Each row is where one point has got to under a steady rotation. How many steps took it there?
The counts run from 0 to 305.
[ -9.4  12.3  -7.0   6.2  27.1  -0.9  16.9 -29.0  -3.4 -21.1 -16.8   4.7
  16.0  -5.4 -10.5  -0.8 -23.1   8.9  16.7   7.9  -9.1 -20.9  -1.2   1.1
 -14.1   7.3  -5.0   0.6  16.6  -1.4   1.0  -3.2 -18.6   7.7   0.8   5.8
   9.4  22.9  -5.4 -22.3 -12.8  -0.4  -8.0 -28.5   4.1  -8.4 -31.2 -17.9
  15.1   3.5   8.7   8.8  13.2  -7.0  10.0  24.6   8.2   9.3   5.1  -3.9
   2.3  -6.5  -7.3 -11.0  -3.9  11.4  -0.7   0.0 -20.5   5.5  12.9  -2.7
  12.2 -12.2   4.8 -28.6  18.8  -5.7] => 15
[-35.9   5.8   2.2  -4.6  14.8 -14.2 -10.1 -10.0   6.3  -0.5 -16.0  -8.8
  30.3   8.6 -13.5   5.0   2.3   9.7   5.1  17.1 -12.0 -11.4 -18.7   2.2
 -14.3   4.1  -8.7 -12.2  -6.1  -8.6  12.6 -10.7  -9.9   9.4  -6.8  29.5
  -7.2   4.7  -8.8   4.0 -16.5   5.9  13.6 -32.6  -8.9  -7.7 -19.9   1.1
 -10.8   8.4   5.3   1.4  30.5   2.3  16.1   3.3   1.9  20.3  -7.7  10.1
   2.8   7.4  -6.4   3.2 -11.9  -3.0  -5.3  22.7  15.5  -4.7  -0.2  -1.3
  -9.5  -5.9 -11.2 -23.8   6.5 -17.3] => 132
[-15.3 -18.7 -17.9  18.8   3.9  11.0  11.3  -3.6 -16.8 -16.3   0.7  -1.1
  10.7  10.5 -11.8  -6.5  -4.7  14.3   0.2  23.5   4.5  -1.7 -14.3  -9.5
  -0.2  21.1  18.2  14.7  20.9   4.6   2.5  -7.6  -8.3  22.1  -3.2  18.9
  13.2  -1.3  -8.9 -10.7   2.1  24.0  12.9 -12.7   0.1 -13.5  13.6  17.6
   5.9  -8.1 -13.0  -8.2  18.8  -8.3  -0.3  13.0   3.2   7.6  -4.3   5.4
  34.7 -14.0   6.0 -17.9   0.5 -11.7  16.6  15.0  14.5  17.8 -15.7  20.6
   1.6 -14.3   5.0  13.3 -10.6  13.0] => 104
[-13.3  22.2  16.2   1.5  26.8 -11.5 -28.5  -5.4  10.9   4.7  -7.8  -3.6
  13.6  -7.3 -10.9  -0.2  -1.9   7.8  11.7  12.7 -16.2  -1.6 -10.5  -2.1
 -25.6   1.5   0.7  -5.5 -10.0  -6.6   2.6   2.7 -26.7   1.7 -18.8   4.8
  -9.9   6.9  -2.5  -1.4 -16.5  -7.0  -3.3 -34.9   6.3  -4.0 -27.9  -1.6
 -16.0  -1.6  10.1  20.3   3.6   5.8  10.3  -9.7  -5.5  10.7  -6.9  -4.3
  -5.5   7.9  10.1  10.2  -2.6   2.0  -6.3 -24.4  -0.3 -13.4  16.0 -15.2
  -7.7  -6.5  -2.9 -22.7  19.6 -10.1] => 54
[ 22.9  15.2  23.4 -26.8   9.4  12.5  -4.0 -10.9  11.3   5.7 -20.2  -7.0
   8.7   0.7   0.5   5.9 -10.4  -6.7  28.0  13.1   2.2 -42.5  -0.5 -16.5
 -14.7   0.3 -19.1  14.6   6.2 -18.6  10.0  12.6 -19.5 -12.1  -5.7  -0.6
 -10.6  14.4   8.5  -8.7 -24.9 -15.7 -10.5  -5.3  -2.4   2.7 -11.4  -5.3
  25.2   7.2   4.0   4.8   8.0  12.7   6.2   6.3  -4.1  -5.8 -15.6   3.5
 -10.0   8.2  -4.2   3.9  16.2   8.4  14.8   0.8  -5.2  -6.2   2.0 -11.1
  -2.9  -7.0  12.9  -1.6  13.0 -26.3] => 286
[-17.9 -12.2 -12.5   1.3   2.3  11.3  11.1  -7.9   2.5  -5.0 -12.5  -8.3
  17.0  18.1 -22.2 -22.1   4.3  10.6  -1.6  18.1  -8.9   5.8 -14.0  -6.5
   4.4  21.0   8.4  20.7   8.8 -16.9  -3.0 -17.0   4.2  28.7  -2.4  26.0
  -0.4   5.0 -19.3   7.6  12.1  19.0  16.9 -13.8   4.4 -11.5  12.5   6.1
   4.2  -3.5  -2.0  -7.5  20.5   3.0  12.2  15.5  -9.9  18.8   5.6   4.9
  13.4  -2.5  -2.9   1.6   1.3  -7.0   6.7  16.3  25.3   6.2 -26.8  12.4
   3.8 -13.7 -10.2   5.3   9.0  -8.2] => 223
[ 33.9   5.5  -6.8 -16.4   5.4  29.8  19.7  -9.2  -8.6  12.6 -14.0  -2.0
  13.2  -7.6   3.0  -5.5   2.6 -18.0  22.5   7.5  -0.3 -19.8  12.0  -4.4
   4.1   0.3   1.4  33.6  24.1 -14.9   0.0  17.9  -6.3  -4.4   5.6   0.3
 -16.3   9.2  11.0 -17.7  -6.5  -9.8  -1.6  17.3  -5.8  -0.5   2.8  -3.1
  38.6  -1.6  -0.7  -6.1   0.9  17.7 -15.7  27.5   2.6  -4.8   2.8  11.0
   1.4 -13.0 -15.1  -1.0   9.4  -3.2  20.4  11.1 -11.1  -6.6   2.4   4.1
   5.2 -12.7  14.8  14.7  -2.2 -10.2] => 241
[ -0.3  14.0  10.8 -12.0  16.9 -14.0  -1.4 -14.3  18.7  -1.0 -12.9  -7.7
  23.9  -8.4  -0.2   1.8  -4.0   0.4  10.0  12.7  -4.9 -24.5 -17.8  -3.5
 -26.8  -4.4 -14.2 -13.2   6.3  -1.5   9.7   0.4 -17.3   4.1   2.4  13.7
  -7.7  12.9   3.9  -8.3 -30.0 -21.7  -6.2 -30.0  -9.5  -2.3 -23.7  -2.1
   5.2   8.2   7.9   2.1  20.2  25.2  11.6   1.2   3.1   4.2  -4.9   9.0
 -16.9  -2.9   3.5   7.0  -2.4   1.3  -6.8  12.5  -3.0 -17.4  17.4   1.2
 -20.6   5.5   2.4 -31.4  13.5 -10.3] => 206
[-23.7   7.1   2.5   7.0  27.2 -11.6 -20.0  -1.1   8.9   4.5  -3.4  -5.7
  20.6   2.8 -21.1  -8.0   7.0  10.1   1.3  13.3 -26.0   9.5 -16.6   1.0
 -20.0  13.5  13.3  -6.3  -8.0  -1.7  -3.1  -9.0 -15.6   4.8 -14.2  16.7
  -7.8  -1.2  -9.5   7.9  -1.9   6.6  12.1 -30.8   5.9  -8.7 -18.6   5.6
 -27.3  -6.5  13.8  13.9   6.2   0.2   9.8  -7.3 -11.4  17.2   4.2  -0.8
   1.4   8.5  14.8  16.1   0.3  -6.4  -9.7 -19.3  19.9  -8.2   3.7  -9.3
   4.6  -7.3 -19.7 -21.3  18.0  -2.5] => 218
[-10.3  12.7  -5.2  -0.9  10.5  17.5   7.6  -7.8 -21.8   7.8  -7.1   2.4
  34.3  13.3  -5.5  16.7   4.9 -19.5   3.4  -4.3 -12.2  -4.9  -5.9   1.3
  -7.9  -5.6   7.3  15.7   5.1  -2.3  -5.6  -7.3  -9.8 -14.7  -0.4  18.1
  -5.6  -8.4   8.6   0.0 -15.9  -9.3  23.0 -20.0 -23.1  -8.5 -24.9  -7.6
  11.0  12.7   1.2  -1.5  21.9  -3.3 -19.3  26.8  19.2   1.9  14.1   0.2
   8.6  -4.9  -9.5  10.4  -7.2   4.2  -5.4  21.1  11.3   5.0   6.1 -14.2
  16.0 -21.5 -10.7 -26.6  -8.8 -16.7] => 165
[  4.0   0.1   0.5  14.0  39.3  -6.8 -11.7  -8.9  13.5   1.4   4.5 -14.5
   6.6   4.9 -12.9 -16.4   4.9  12.4  10.8   5.9 -10.8   3.3  -6.4  -2.5
 -10.7  29.1   3.9  18.9  -9.3 -18.8  -7.4   3.0 -14.3  -6.1   1.2  -0.5
   1.6  -1.9   2.3  13.8  19.6  19.6  11.9 -28.4   8.5   4.3   5.1  -3.5
 -15.7 -17.4  10.4  24.1   6.2   0.0 -11.6  -1.0 -20.6   4.4  -3.7  11.2
  -2.8  18.7   4.4   6.4   5.8  -4.5  -1.5  -7.9  10.8  -4.5 -12.4  -8.3
  32.9 -18.3 -18.6 -10.4  24.7 -15.5] => 304
[  5.9  -8.9  -6.7  10.7  -2.8  16.0   9.2  -8.7  -2.8  -1.5   0.5  -6.6
  -2.8  14.5  -1.6  -8.5   3.6  -5.9  -4.3  19.2  21.0   0.3 -21.3 -19.3
  -4.9   9.7   9.4  19.1  12.8  -7.6   0.0  -0.3 -14.0  23.4  -4.8  12.4
  11.3 -13.4  -6.2   1.5   1.3  17.3  11.6 -14.2  -5.7  -9.2  21.3  19.6
  18.3 -10.9 -16.3 -12.9  23.4   1.8  -8.3  12.6   2.2  -0.2 -10.0   7.3
  17.8 -13.2   9.7 -13.6  -2.1 -11.8  14.7  26.4  25.7  -1.2 -21.4  15.7
   4.0 -10.6   8.4  17.3 -14.2   3.8] => 269
[ 25.6  -1.2  -0.1  15.8  32.1 -19.0  -3.1  -9.1  24.1  -8.8  10.4  -6.7
   3.6 -11.2  11.5  -5.6  -0.8   6.1   2.1  17.5   6.9 -23.0 -13.5  -1.7
 -25.9  15.2  -5.2  -2.8  15.4   4.8   2.0  12.8 -29.4  -6.9  14.5  -5.3
   8.4  -9.3  21.4 -14.3  -6.8  -2.6  -7.6 -23.5  -3.2  14.2   3.3   4.6
  -3.9 -14.4  -2.6  15.1   1.9  29.5 -18.7 -13.9  -9.7  -9.8 -14.7  22.7
  -7.5  -5.8  18.4  -6.6   3.3 -10.8  -0.5   5.8 -10.7 -21.4  13.4  10.8
   3.6   6.0   1.9 -14.3   5.3  12.0] => 114
[  9.0   8.2   1.9  12.9  30.3   3.3 -10.9  -8.6   4.3  -8.0   0.7   5.8
 -13.3 -16.3  -9.5 -11.4 -17.0  16.2  17.5  24.2   5.5  -9.5   4.9  -7.4
 -18.5  16.7   5.6   7.7  17.0  -5.0   1.2  19.0 -23.9   9.4 -16.5 -15.7
   7.4  17.8   1.8 -19.9   2.3  13.0 -16.6  -7.0  20.7  -4.1  -4.8   7.5
   3.4 -21.5   1.5  21.5  -8.8  -4.2   2.1   0.5 -10.8   8.0 -16.9   1.8
  11.4  -4.8  11.9 -20.4  11.0  -3.3  18.5 -35.0 -17.6  -1.2  10.3   5.0
   7.0  -5.5  18.4  13.5  14.6   9.5] => 260
[ 19.5   6.3   8.1  -4.2  17.8 -10.5   6.8 -10.7  22.3  -4.4  -8.0  -6.5
  13.5 -17.2  10.0  -0.2  -4.3  -0.1   6.3  19.8   3.6 -32.7  -9.4  -2.3
 -19.8   0.2 -14.9 -11.9  21.0   7.6   9.1   7.6 -23.2   1.5  14.6   6.1
  -9.2   7.0  14.8 -21.8 -27.5 -18.4 -16.2 -12.5  -9.3   4.6 -13.1   7.4
   9.2   1.1  -2.8   3.4   6.7  33.2   2.1  -3.4  -2.0  -8.2 -13.6  16.2
  -9.4 -12.5   6.8  -2.5   3.6  -3.7   2.7  13.3 -10.5 -21.4  20.2  10.8
 -25.0   9.9  10.5 -19.2   3.2   3.6] => 42
[-15.5  10.4  -7.2  26.9  37.5 -10.7  -7.4  -8.7  -4.9 -11.4   8.4   5.9
  11.5  -4.6 -10.2  -6.2  -7.3  11.1   1.7  15.9 -14.8   3.9  -8.7   0.5
 -24.5  11.3  12.9  -8.0   7.8   9.2  -7.7  -4.1 -30.0   5.1 -10.7   1.2
  11.6  -1.7  -2.1  -8.2  -1.2   6.6  -0.4 -36.7   6.3  -9.7 -24.1   1.5
 -21.4 -16.0   1.4  20.8   3.3  -6.4  -3.4  -0.7   2.9   7.7   2.3  -7.8
  10.4  -8.9  17.4  -5.9  -4.9   1.0  -7.2 -20.3  -9.5  -2.9  16.5  -2.6
  12.2  -9.9  -5.2 -30.6  16.5  14.6] => 100
[ -8.6   3.9  -0.4   2.1  -3.6  37.2  -1.8   0.2 -34.5   3.0 -13.2  16.6
   6.9   8.5 -19.2   4.0 -12.8  -0.2  15.7  21.1  -2.4  -6.4  -1.6 -14.3
   0.0   1.5  20.0  22.7  21.4  -0.7   1.0  -1.2  -9.7   8.6 -26.4   7.3
  -3.3   9.4  -7.7 -13.8  -7.8  14.1   3.2  -0.7  -1.5 -18.6  -8.1   7.2
  14.2   6.8  -9.1  -5.4   7.9 -16.3   5.0  26.5  12.5  11.5   3.5 -14.0
  32.4 -11.2   1.1  -9.7   7.7   0.9  25.6 -12.8   4.5  18.3  -0.2  -1.1
   1.4 -19.4  15.2  20.4  -8.9   5.2] => 255
[ 51.8   0.5  18.2   1.5   7.4  12.4  -4.6  -2.1   4.8   4.2   5.3  -0.9
  -7.6  -1.5   7.8  -5.0  -2.5  -6.1   9.5  13.6   7.3 -20.2  -6.2 -19.5
 -17.6   9.8   2.4  21.8  12.6   1.2  -9.5  16.4 -33.0 -12.9  -2.7 -16.5
   2.2 -13.3  19.5 -10.6  -7.7  -8.9  -8.8 -10.0   0.7   6.2   8.4   6.1
  13.7  -5.0  -9.6   7.6  -6.6  24.2  -8.9 -12.2 -10.6 -20.9 -10.6  -1.7
   3.1  -0.8  29.3   8.6  23.9  -3.2   9.9 -14.1   2.9 -13.0   6.1  -1.9
   6.4  -1.9  12.0  11.7   3.7   9.9] => 273
[ 37.5   6.5   4.2 -18.2   7.6  27.1  23.7  -7.5  -4.2   8.3 -15.2   3.0
  21.3  -6.9  -4.6  -1.5  -3.8 -10.7  20.7   7.1 -13.9 -33.9   8.4  -4.0
   0.1   6.8  -3.8  28.6  22.8  -3.7  -7.0  10.6  -0.5 -18.4  11.1  -1.7
 -11.6   9.9  16.9 -16.9 -16.3 -22.2  -4.0   7.8 -10.5  -0.1 -11.9  -5.8
  33.6  12.5   4.0  -1.7  -1.3  18.0  -8.9  20.8   0.9 -11.0  13.1  -1.9
   1.3  -4.2  -7.0  13.6  20.0   5.9  12.8   4.1 -11.2   0.0   3.7  -4.4
   8.2 -13.9   5.1  -1.7   6.3  -7.6] => 3
[ -3.1  17.5  21.2 -16.0   1.9   2.0 -12.5  -9.9  -6.6   9.7  -8.9  -1.5
  20.0  18.9  -0.5  17.2  -6.5 -13.8   9.3   3.4  -5.7 -22.5 -20.3 -17.6
 -22.2  -2.9 -12.6   9.9  -4.4  -4.7  -0.9  -3.5 -20.3 -15.7  -4.1  10.9
  -0.2 -14.8   9.4   0.1 -32.8 -14.0  13.1 -32.7 -19.9   0.5 -22.6  -2.3
   5.9  20.8  -0.6   1.6  24.7  10.6   2.1   0.3  10.8  -9.5  -3.9  -6.1
   2.0   7.1   1.6  12.7   3.1  10.1  -1.6  14.4  15.4  -2.3   6.9 -17.1
   3.6 -11.0   0.5 -24.7   2.4 -19.5] => 47
[-21.3   4.1  -3.2  14.4   7.7  26.3 -13.0  -3.0 -29.4   8.6  -3.8  12.9
   5.7  18.7 -19.7   3.3  -0.7  -1.5   8.8  12.1  -3.5  19.5  -5.5 -10.2
  -3.9   5.9  23.5  24.7   5.2  -6.8  -5.5  -5.4 -12.6   6.8 -29.2   7.7
   5.7  -6.9 -11.7   0.7   3.3  22.9  20.3 -16.2  -1.6 -19.5  -3.8   7.0
   1.9  -2.9 -10.4   4.6  13.6 -23.2  -8.4  20.7   9.8  11.1   4.8 -12.1
  26.6  -3.7   4.6  -7.9  -1.3   2.3   7.7  -9.6  12.5  14.2  -4.4  -9.0
  25.1 -31.1   2.4   6.9  -6.0   0.3] => 19
[ -1.1   7.8  -2.0  -3.5  10.5  15.9  17.2 -24.8 -11.2 -17.6 -19.7   9.1
   6.2  -7.0 -16.5  -4.0 -26.8   3.3  18.4   9.2  -5.9 -23.1   0.7  -5.7
  -9.3   6.2   0.2  12.0  22.8  -2.1  -5.7   0.6 -18.7  16.5  -7.7   0.8
   8.7  24.5 -12.6 -25.4 -10.1   1.3 -15.4 -10.2   5.7 -11.9 -15.5  -7.6
  29.2   3.5   3.5   4.8   7.4  -2.1  16.5  30.0   6.6   8.2  10.8 -15.9
   7.7 -12.4  -0.9 -13.3   2.2  13.1   7.2 -10.8 -19.4   7.8   4.9   3.3
   0.4 -11.7  16.7  -9.5  16.1   1.6] => 16
[-16.4  -4.4 -13.5  21.3  11.1   3.7   7.2 -12.4 -11.5 -13.1   3.5  -3.4
   6.4  20.5 -10.2  -5.1  -2.0   4.0  -2.9  18.3  11.1   2.1 -20.3 -14.3
  -4.9  12.4  13.6  16.8   9.2  -4.7  -2.9 -10.4 -12.7  16.4  -4.6  16.6
  22.0  -8.5 -11.2   1.6   8.5  25.4  20.7 -30.0  -4.6 -10.8   8.5   7.4
   6.8 -10.8  -7.9  -4.3  30.8 -11.2  -6.4  18.8   7.8  11.4  -4.8   6.7
  24.1  -6.0   4.9 -18.8  -7.6  -6.6   8.9  23.5  19.9   9.0 -14.6   9.6
  20.7 -18.9   2.3  -4.3  -5.3   2.8] => 105
[-13.6   3.2  -8.5   6.0  -1.3  35.0   0.5  -3.8 -27.7   6.4 -11.1  14.2
   1.0   7.8 -22.2  -3.5  -7.7  -5.9  12.9  21.3  -1.6   6.8  -1.2 -10.6
   1.5  -0.2  22.2  26.3  19.1  -5.1  -2.5  -0.5  -9.0  17.2 -31.7   8.7
  -1.0   5.9 -15.2 -12.3   0.6  15.8   4.1  -3.3   2.8 -21.5  -6.7  10.2
  15.7  -2.1  -8.3  -7.7   9.1 -17.7   1.7  28.3   8.3  13.1   9.4 -15.4
  29.5 -11.2  -1.9 -13.1   3.3   3.4  15.7 -11.3   9.1  21.4  -5.1   2.1
   5.8 -21.6  14.8  19.4  -5.3   3.9] => 18
[-24.6  14.2  -2.6   2.5   9.1  24.5  -8.0  -8.6 -31.6  15.7  -8.3   9.9
  21.3  17.9 -14.6  12.8  -1.8 -16.2  10.7   6.4  -7.5   6.0  -4.6  -4.6
  -4.2  -1.0  10.4  25.0   0.7  -7.2  -0.8  -5.7 -12.5 -10.4 -16.1  16.2
  -2.2   0.7  -2.7   1.0 -12.2   7.8  22.1 -19.8 -15.5 -17.0 -20.0  -5.2
   6.3   6.5  -2.0   1.2  24.1 -22.6  -8.1  27.8  19.7  13.1  11.1  -7.0
  18.0  -2.5 -13.1   3.5  -4.7   2.8   2.9   5.6  12.0  14.3   3.2 -11.0
  19.4 -28.7  -2.9 -11.7  -8.3 -13.5] => 92
[-22.0  11.6  16.8 -15.0   2.3   9.7 -22.3  -2.3 -11.4   9.2 -16.2   1.6
  22.1  23.5 -12.4  12.9   0.3  -5.1  13.3  10.8 -10.4 -12.0 -13.5 -15.7
 -14.1   5.4  -5.8  13.1  -9.9 -14.7   8.0  -7.4 -10.6 -10.2 -13.9  21.4
  -8.4  -6.5  -1.2  10.7 -16.4   1.2  22.5 -27.1 -10.6  -7.5 -16.4  -2.8
  -0.2  15.1   0.8   2.9  23.4  -5.8   8.5   8.9   4.8   9.6  -8.9  -4.4
  10.1  14.7  -3.0  10.2   0.4   7.4   0.2  10.5  23.3   7.7  -7.7 -20.8
   9.6 -20.2  -6.1 -10.5  -0.9 -25.6] => 211
